Some points, one per row:
[ 22. -29.   8.   1.   5. -29. -42. -29.  -6. -15.  -7.  22. -28.  -4. -22.  -9. -27. -41. -19. -32.   4. -15.   4.
   1.]
[ 26.  15.   8.   2.  22. -25. -29. -28.   8.  -5.  -9.  -8.   4.  18. -26.  -9. -34.  -4. -13. -34.  10. -32.  53.
  16.]
[ 22. -35.  10.  22. -17. -26. -20.  -3. -32. -19.  22.  45. -21.   3.  13.  62.  31. 127.  66.  29. -23.  13. -18.
  -5.]
[-35.  11.  -5.  53. 127.  72.  12. -15. -36.   7.  -1. -29. -50.  40.  69.  89.  46.  40.  53.  -9.  -2.  26. -26.
 -18.]
[ 43.  33. -29.  -8. -56. -30.  12. -30. -52.  10. -54. -16. -69. -75.  -6. -37.  -8. -15. -17.   4.   6. -15.  65.
  62.]
[ -2. -15.  45.   2.   5. -32. -29. -33.  -2.  13.   2.  -6. -10.   2. -17. -19. -42. -16. -15. -12.  19.  17.  16.
   1.]
[  0.   0. -23. -14. 124.  97.  36.  38.  33.   7.  13. -29.  26.  51.  64.  -6. -12. -12.  -6. -27. -19.   7. -30.
  -3.]
[ 45.  30. -30. -10. -56.  27.  31. -42. -43.  -6. -31. -11. -23. -68. -19. -45.  13. -53. -30.  32. -45.  40.  36.
  11.]
[ 10. -23.  18.  -2.  58.   3. -21.  44.  54.  10.   3.   2.  24.  37.  -4.  -1. -16.  -8. -17. -18.   0. -38.  -5.
 -17.]
[ -2.  -9.   1.  23.  50. -32. -37.  -6.  -4.  -9.  10.  -1.   1.  10. -20.   4. -40. -23. -13. -30. -11. -19.  75.
  14.]
[-19.  -4.  66.  -2.  -3.   0. -19. -27. -16.  22. -17. -11.  61.  52.  10.   9. -16.   0. -14. -33.  -9. -12. -22.
   3.]
[-27.   8.   0.  32.  77.  21.   1. -18. -26.  -5. -27.  -7. -36.  48.  74.  69.  62.  49. -17.  -6.   0. -15. -10.
   4.]
[ 15.  -1.  26.  -1.  22. -32. -38. -13.   6.   8.  -1.  14.  -7.  12. -23.   4. -13.  23.  -8. -11.   2. -16.  -3.
  -1.]
[ -7. -19.  32.  21.  19. -38. -25. -21. -10.  -9. -13.  -7. -18.  27. -13.  46.  31.  78.  43.  -3.  -5. -33.   2.
 -27.]
[  5.  -9.  20.  -8.  15. -41. -31. -10.  25.  18.  25.  52.   1.  54.  10.  14. -26.   4. -15. -16.  -1. -21.   4.
   1.]
[ 10. -18. -18.  22.  88.  92.  17.  97.  24.   5.   1.   9. -10. -28. -10.  39.  63.  99.  36.   7. -11.   2. -18.
  -8.]
[-62. -24. -34.   2. -18.  -2.  31. -29. -36.  20. -33.  17. -44. -67.  17.  61.  59. 127.  56.   8.  -5.  -4. -24.
  18.]
[-21.  85.   2. -41. -91.   4.  27.  30.  -9. -50. -40. -31. -79. -84. -47. -16.  23. -32. -28.  70.  -8.   8.  -3.
  27.]
[ 45.   0.   3.   8.  18. -23. -34.  -7.  -5.   7.  -7.  15. -11.  -3. -11.  -4. -35. -10. -20. -26.   9. -28.  11.
  -3.]
Here are 10 more points, each followed by its number:
[-19.  -6.  11.  17.   7. -29. -35. -13.   3.   8.   4.  -2. -10. -26. -34. -17. -36. -28. -19. -13.  -6.   7.  -3.
  -4.] 0
[ 23.   5.  18.  15.  11. -35. -45. -21. -11.   9.   5. -22.   5.  -4. -19.  -7. -25. -27. -34. -23.   2. -14.  19.
  11.] 1
[ -5. -20.  -1. -12.  40.  20.  -5.  80.  99.  33.  21.   6.  53.  12.   0.  13. -16. -15. -25. -24.   4. -36.  -3.
 -18.] 2
[-86.   8.   5.  87.   7.  36.  43. -36. -67. -36.   2. -39.  63. 106. 125.  46.  40.  29.  48.  19. -24.  63. -38.
  39.] 3
[-37.  -1.   4. -22. -28.  -9. -25.   1.  -6. -13.  -2.  11. -56. -37. -17. -20. -52. -56.  -2.  12.  13. -21.  18.
  29.] 4
[ 19. -25.  -7.  14.  18. -30. -50. -16.  17.  -5.   5.  20.  46.  27.  -5. -18. -37. -26. -27. -25.   1.  -2.  -7.
 -19.] 5
[ 28.  36. -50. -41. -41. -14.  26. -48.  -8.   5.  -7. -15. -71. -35. -26. -11. -14. -53. -19.  17. -26.  14. -46.
 -23.] 6
[ -43.  -32.  -12.   10.  -54.    3.    1.  -41.  -63.    0.  -38.  -34.  -35.  -29.  -30.  -56.   27. -108.    1.
  -47.   11.    9.   73.   53.] 7
[ -49.   11.    9.    1. -122.   53.   20.   25.  -46.   21.  -18.  -19.  -89.  -98.   55.  -50.    0.  -81.   17.
   -4.   18.   -9.  -53.    9.] 8
[ -5.   1. -18.  20.  83.  40.   4. -24.   4.  -9.  -2.   1.  18.  45.  29.  44. -16.  11. -48. -28.   0. -34. -22.
   0.] 9
Which of these numbered points is nearest to each point below by angle, seen from the average point of the first points? Its number follows each.
[-21.  20.  15.  -6. -33.   7.   4.   3.  -6.  -4. -13.  16. -22. -38. -10. -21.   8.   7.  38.  55. -11.  -7. -22.
 -11.] > 8
[ -6. -18.  16. -11. -28. -37.  -6. -14.  -5. -22. -12.  -9. -30. -14. -13.   2. -13. -53. -18.  13.   0. -28. -10.
   0.] > 4
[-33.  56.   2. -26. -56. -24.  -6. -28. -34. -19.   6.  -4. -18. -41.  -8. -55.   0. -32.   9.  20. -19.   0.  35.
  30.] > 4
[-38.  24. 104.  -7. -93.  61.  59. -30. -70. -20. -44. -69.  93.  67.  73.  25.  26. -17.  -8.  57. -28.  24. -11.
  62.] > 3
[ 22. -16.  48.  16.  37. -34. -34.  -8.  -1.  -3.  -2.   3.  -9.   6. -12.   3. -26. -12. -24. -27.  11. -21.  52.
  25.] > 1
[-26. -24.  40.  -6. -34.  -4.  20. -12.  -4.  11. -54. -34. -69. -23.   2. -63.  -7. -20. -34.  33.  57.  83. -29.
 -13.] > 8
[ 27. -21.  -2.  14.  35. -24. -22. -13.  -1.  -9.  -9.   4.  25.  11.  13.  14.  -9. -12.  -8.   0.  -3. -31.  -8.
 -12.] > 5
[ 116.   39.  -30.   40. -101.    1.   39.  -11.  -99.  -33.  -35.  -32.  -20.  108.    0.  127.  125.  127.  117.
   47.  -42.   -3.  -33.    2.] > 3
[ 21.  24.  12.   0. -36.  -2.  -9. -33.   6.  -6.  -6.  -4. -45. -30. -12. -15. -40. -20. -22. -14.  -1.  14.  25.
  -1.] > 4
[ 34. -12.  31.   1.  34. -34. -46. -28.  13.   4.  -6.  -3. -20.   4. -14.   4. -33. -13. -19. -17.  13. -38.  12.
   2.] > 1
[ 15.   1.   8.  17.  69.   2. -21.  -6.  -3.  10. -14.   9. -29.  39.  -1.  39.  -1.  58.  -8. -29.   4. -11.   1.
   2.] > 9
[ 22. -19.  35.   2.  18. -24. -23.  -9.  -6.  -2. -19.   6.  58.  46.  -6.   6. -24. -23. -33. -14.   4. -15. -10.
 -19.] > 5
[-21. -22. -15. -40. -33.   9.  31. -44. -24. -12. -13.   5. -31. -32. -26. -18. -46. -52. -17.  -9.  59.  30. -10.
 -13.] > 4
[ 83.  57. -23. -12. -36. -21.  20. -21. -22.   7. -10. -19. -12. -17. -35. -33. -20. -24.   3.  -8.  -7.  -9. -19.
 -20.] > 6
[-11.   5.  13.  33. -32.  18.  17. -32. -39.   9. -11. -48. -12.  -7.  37.  87.  81. 127. 102.  18. -28.   1. -21.
 -45.] > 3
[-25.  31. -23. -21. -29.  46.  23. -36. -52. -31. -22. -10. -25. -44.   3. -29. -52. -23.   5. -29.  10.  16. -57.
   9.] > 8
[ 54.   9.  -5. -23.  21. -41. -32. -26.   2.   2. -23.  -6. -14. -21. -18. -13. -25. -33. -29. -11.   7.  -8.  78.
  42.] > 1
[ 33.  53. -14.  -7. -31.  12.  -2. -35. -45.  29.   6.   0. -61.   4.   1.  -4. -42. -50. -43.  -5.  -4.  -5. -28.
  -5.] > 6
[ -1.  24. -42. -13. -16.  28.  31. -14. -11. -70. -43. -99. -24. -40. -66. -56.  40. -46. -17.  26. -36.  20. -38.
 -18.] > 6
[  5. -17.  32.  -1.   9. -36. -24.  -1.   4.  16.  -5.   0. -26.  -9. -19. -12.  -7. -11. -11.  -7.  32.  28.   3.
 -23.] > 0
[  4.  -7. -18.  -2. -32. -48.  15. -23.  -1. -23. -19. -33. -23. -28. -40. -21.   5.  19.  -4.  30. -10.  59.  -7.
  -8.] > 6
[ 60. -31. -45.   4. -57.  13.   9. -34.  -9. -27.  -5.  -5. -23. -23. -17. -30.  -8. -35. -17. -17. -20.   4.  76.
  20.] > 7
[-27.  -1. -25.  -5.  23.   1.   1. 101.  87.  47.  79.  -1.  97.  64.  19.   6. -25. -39.   8. -17. -13.   2.  -2.
   0.] > 2
[ -40.  -41.  -19.  -22. -106.   76.   35.  -72.  -70.    1.   -2.  -10.  -37.  -66.  -10.  -70.    5.  -37.   -1.
   59.  -69.   35.  -52.  -19.] > 8
[  2. -26. -21. -46. -29.  -3.  -6. -16. -18. -14. -23. -21.  -6.  -4.  -2. -26.   2.   7.  -5. -13.  29.  35. -27.
 -24.] > 6
[  4. -20.  17.  24. 104.  31.  -5.   3.  22.  10.  -7.  19.   2.  53.  21.  46.  20.  56.   8. -32.  15. -11.   6.
 -13.] > 9
